One turning vector, and how many ticks it has turned
The counts run from 0 to 498.
[109 116 126 136 133  92  91  78 119  77 108 112  90 130 129 102  89 127
  94 179 160 114 158 149 127 107 157 153 109  96 132 143 131 139 135 153
 149 134 171 123  91 124  80 135 112 109  73 144 154 107 145 131 114 126
 157 150 117 128 152 200  87 141 135 119]  63
[ 86 125 107 145 123  77 121  73 141  94 116 137 116 153 116 111  79  93
  99 179 136 142 169 139 121  99 123 101 137 131 109 124 102 147 151 134
 160 105 164 129  96 159 110 125 136 106  89 151 140 139 114 109 124  93
 135 142  78 183 130 167  96 149  97 128]  251
[ 76 155 117 136 129 106 127  61 133  97 110 127 135 144 102 142  69  65
 110 169 140 133 145 122 141  95 122 110 118 153 122 145 109 122 171 128
 183 112 135 133 102 142  88 122  86 117 110 140  93 145 120  97 138 106
 144 130 112 151 113 185 124 155 130  85]  347
[ 84 124 115 129 123  97 112  64 124  79 114 117 117 105 111  93  95 127
  89 161 154 122 144 125 130  91 143 124 128  99 101 159 133 136 141 150
 154 136 153 105  98 123  82 127  83 106 114 167 124 108 129 119 153 108
 141 156 102 144 112 214 101 131 159 126]  12
[ 95 138  95 138 145  98 102  58 142  65 131 120 106 144  91 129  92 119
  91 180 122 109 145 120 128  95 111 114 102 127 101 139 107 128 151 160
 150 131 144 143 100 142  90 127 109 114 112 133 117 138 117 131 120 112
 150 148  96 129 135 209 106 170 112  99]  400
[ 88 148 125 145 138  86 103  54 139 104 129 137 108 172 115 131  92 127
  96 179 136 144 155 114 128 101 126 119 143 122 142 130 118 138 109 168
 186  99 179 139 122 145  79 143 118 128  85 123 127 138 128  89 103 111
 136 119  88 154 166 181 108 139 106 130]  302
[ 75 153 142 154 149  96 103  53 134 122 104 112  88 140 141 118  97 105
 117 154 170 133 147 145 139 104 161 181 119 127 169 163 123 137 131 130
 180 121 194 133  96 125 102 137 105 106  87 133 137 104 129 101 111 137
 160 120 118 134 156 145 122 125 126 121]  380
[ 87 123 119 149 120  82 113  79 126  96  95 116  97 124 136  94 102 130
 106 164 159 138 156 134 133  93 166 136 138  91 100 156 130 149 110 152
 147 111 184 106  95 120 106 130 119 104 101 163 130 107 126 107 143 110
 124 148  89 179 126 190  87 125 129 157]  415
[ 98 175 137 156 147  95 129  66 114 123  94 130 102 145 147 111  73  95
 147 159 158 128 156 152 148  85 158 142  86 131 142 150 108 145 162 123
 174 102 174 118  79 137 107 118 129  99  80 152 145 120 131  94 107 115
 137 137  95 167 112 140 118 137 129 112]  29
[ 83 153 114 136 130  93 114  69 129  78 108 130 147 114  78  99  83 102
  96 190 132 131 153 125 121 102 158  97 110 126 125 134 134 142 164 150
 152 123 126 129 102 150  77 104  86 125  95 142  97 122 130 108 137 134
 137 159 107 157 112 190 116 144 140 122]  262
[ 71 167  88 144 142 103 119  38 141  91 110  95 116 125 108 121  85  99
 123 158 128 113 142 129 142  88 124 126 103 127 105 168 117 127 151 129
 168 122 160 135 105 130 114 113 108 118 149 143  83 149 116 111 127 116
 157 144 108 129  98 174 112 165 125 105]  93
[106 142 122 150 137 105 121  92 119 113  89 119 112 144 133  97  84 112
 133 158 161  96 160 153 148  97 187 154  73  84 136 169 132 133 134 149
 153 104 182 123  94 133 105 110 123 131  73 130 130 122 133 122 115 140
 154 165 141 130 100 173  90 140 154 114]  369
[107 150 104 154 143  98 132  92 118  95 100 132 112 163 123 146  71 118
 111 155 135 107 175 123 144  90 124 112 100 105 104 154  97 103 100 174
 160 118 151 135  93 142  84 140 124 148  75 118 109 136 111 104 129 124
 127 166 118 132 118 207 103 135 150 118]  449
[ 64 173 125 153 148 102 131  46 144 113 110 146 140 124 107 129  87  88
 102 151 145 137 146 117 136  87 115 120 114 150 142 153 110 116 159 132
 175 130 134 135  86 156  86 128  78 119  96 131  99 113 102  99 140 120
 144 145 102 143 112 167 151 124 145 113]  436
[ 95 182 104 150 159  99 107  47 123  77 110  89  90 132 107 129  84 114
 130 173 121 122 151 129 132  83 126 125  94 131 103 147 109 133 147 146
 158 129 147 130  96 123 101 120 123 100 129 149 105 126 122 102 124 123
 138 137  75 152 126 178 124 166 120 109]  90
[ 76 173 124 139 137 101 116  41 127 106 110 123 125 119 108  93  98 132
 124 167 147 127 129 115 135  83 157 133 113 108 123 169 148 147 140 153
 174 104 160 109 120 123  84 107  87 121 128 161  97 124 144  87 129 128
 135 132 100 157 104 185 124 133 154 129]  267
[ 62 115 149 150 121 103 104  91 142 100 106 121 100 131 114 122 106  82
  89 169 170 137 137 133 141 104 182 175 118 116 156 160 121 142 134 136
 149 114 183 137  97 128  97 136  78 100  76 128 129  95 106 116 148 130
 151 130 128 152 134 173 106 124 121 126]  71
[ 68 110 115 140 129 108 108  61 154  84 117 126 118 118 107  99 115 111
  83 157 158 111 130 129 141  93 151 159 102  99 127 177 126 132 148 141
 134 127 176 134  95 136 104 126  70 102 111 140 121 102 103 144 151 119
 166 154 124 126 100 193 107 137 142 124]  322
[ 66 176 105 154 147 108 125  34 145 106 109 115 126 116 109 108 102 105
 124 147 142 114 131 124 147  75 140 146  92 121 124 185 123 131 146 130
 162 123 166 128  95 131 112 112  87 110 138 146  88 120 112 102 140 128
 155 142 108 135  85 165 136 139 146 122]  181
[ 80 140 141 144 130  98 107  85 132  99 109 142 134 142  97 122  85  96
  84 183 154 140 157 122 128 115 162 128 135 122 167 138 135 127 127 159
 175 114 153 139 107 142  66 132  82 145  61 117 117 117 134  97 129 139
 142 146 134 142 153 180 117 127 141 117]  211
[ 67 113 114 143 122  97  97  62 150 101 105 112 113 124 115  88 110  96
  94 161 167 124 145 151 135 106 179 169 115  97 162 167 141 152 146 127
 155 109 200 135 106 137 112 114  95 116  95 133 132 120 123 128 122 129
 171 142 134 131 128 159  96 135 116 129]  68
[ 75 143 107 147 126 106 140  88 136 113 101 144 145 153 108 117  89 113
 107 153 146 111 157 113 145  91 153 106 116  90 112 171 126 121 110 168
 165  94 167 126 118 149  92 122  98 159  89 120  89 139 113 100 144 124
 136 157 134 146  89 199  97 128 153 134]  359
[ 73 128 102 136 118 107 103  63 141  83 111  91 101 133 109 121  98 112
 105 164 152 114 135 118 143  98 154 147 121 100  98 175 136 140 124 146
 160 108 176 124 125 104  97 121  89 112 135 151 100 133 130 120 141 114
 151 126 127 137 120 208  87 153 133 117]  407
[109 145 106 152 138  97 111  78 122 106 111 109  96 172 129 120  88 141
 130 168 140 104 160 130 139  93 152 137 102  86 107 158 120 128  95 178
 166  95 191 127 116 126  96 127 142 141  89 121 125 145 135 107 100 125
 144 144 110 136 127 198  80 151 130 124]  54
[ 90 148 111 151 142 110 107  88 138  75 118 110  93 170  94 160  84  91
 110 178 127 110 146 115 149  96 139 130  86 132 110 148  93 121 136 167
 149 113 152 154 111 134  92 127 115 117  97 105 107 138 104 119 130 123
 138 133 115 144 129 198 101 169 104  92]  397
[ 98 142 102 143 142  98  91  64 128  72 112  99 110 123  94  94 104 138
 112 184 133 105 146 137 124  99 175 146  81  90 122 153 134 146 131 161
 133 124 169 135 112 125 103 104 122 117 111 132 113 123 135 128 113 147
 153 156 111 134 122 186  95 161 121 132]  316
[ 83 139 125 128 118 105 118  76 132  90 116 139 132 142  90 118  73  76
 113 183 145 123 136 120 140  94 145 109 105 137 120 141 120 144 184 139
 159  97 138 129 116 142  88 105  86 112  99 144 111 139 129 107 136 110
 139 133 115 167  99 193 101 158 128  91]  259
[ 77 134 109 155 137  86 105  45 138  94 111  88  79 129 143 124  97 109
  92 151 152 135 152 144 137  99 125 158 141 124 116 160 113 130 119 126
 168 137 187 125  85 118 110 151 117  95 116 156 135 110 113 115 132 106
 152 134  91 136 153 176 105 135 112 136]  240
[ 84 138 133 161 133  92 129  97 125  96 100 133  90 146 136 144  80  76
 112 159 153 134 161 142 149  90 138 136 106 149 114 146  84 130 143 131
 144 118 156 133  68 143 110 142 124  86  75 144 139 106  90 106 151  99
 125 142  87 177 116 165 116 135 112 119]  336
[ 61 129 115 167 127  95 132  93 146 113  91 122 106 140 135 125  97  71
 112 151 152 134 159 148 153  90 160 152 106 122 124 163  97 131 137 117
 141 107 189 142  81 147 138 127 115  96  88 134 117 114  79 115 150 108
 142 148 112 169  98 146 105 128 113 139]  333
[ 86 182 113 149 138  90 121  53 125 100 102 103 122 132 106 121  79 122
 117 170 135 141 158 115 132 100 143 110 139 120 116 150 142 135 111 162
 194 112 146 119 117 121  80 124 107 139 114 147  85 132 142  72 131 128
 127 134 100 158 134 185 120 135 143 132]  353
[ 82 183 138 152 161  94 114  31 137 116 123 148 124 133 116 101 105 130
 107 160 147 136 139 117 122  91 134 142 109 123 167 152 127 137 142 149
 181 120 169 131  96 149  80 131  97 121  88 134 123 107 131  91 108 136
 148 133  91 141 144 156 151 117 138 130]  127
[ 85 132  99 145 123  78 120  72 135  97 113 132 119 148 113 105  78  95
 107 179 133 147 170 145 121 101 140 100 131 129 114 121 107 149 151 130
 157 104 162 130  96 161 113 120 145 114  91 145 126 145 120 104 117  99
 134 149  82 181 132 163  90 149  95 128]  252
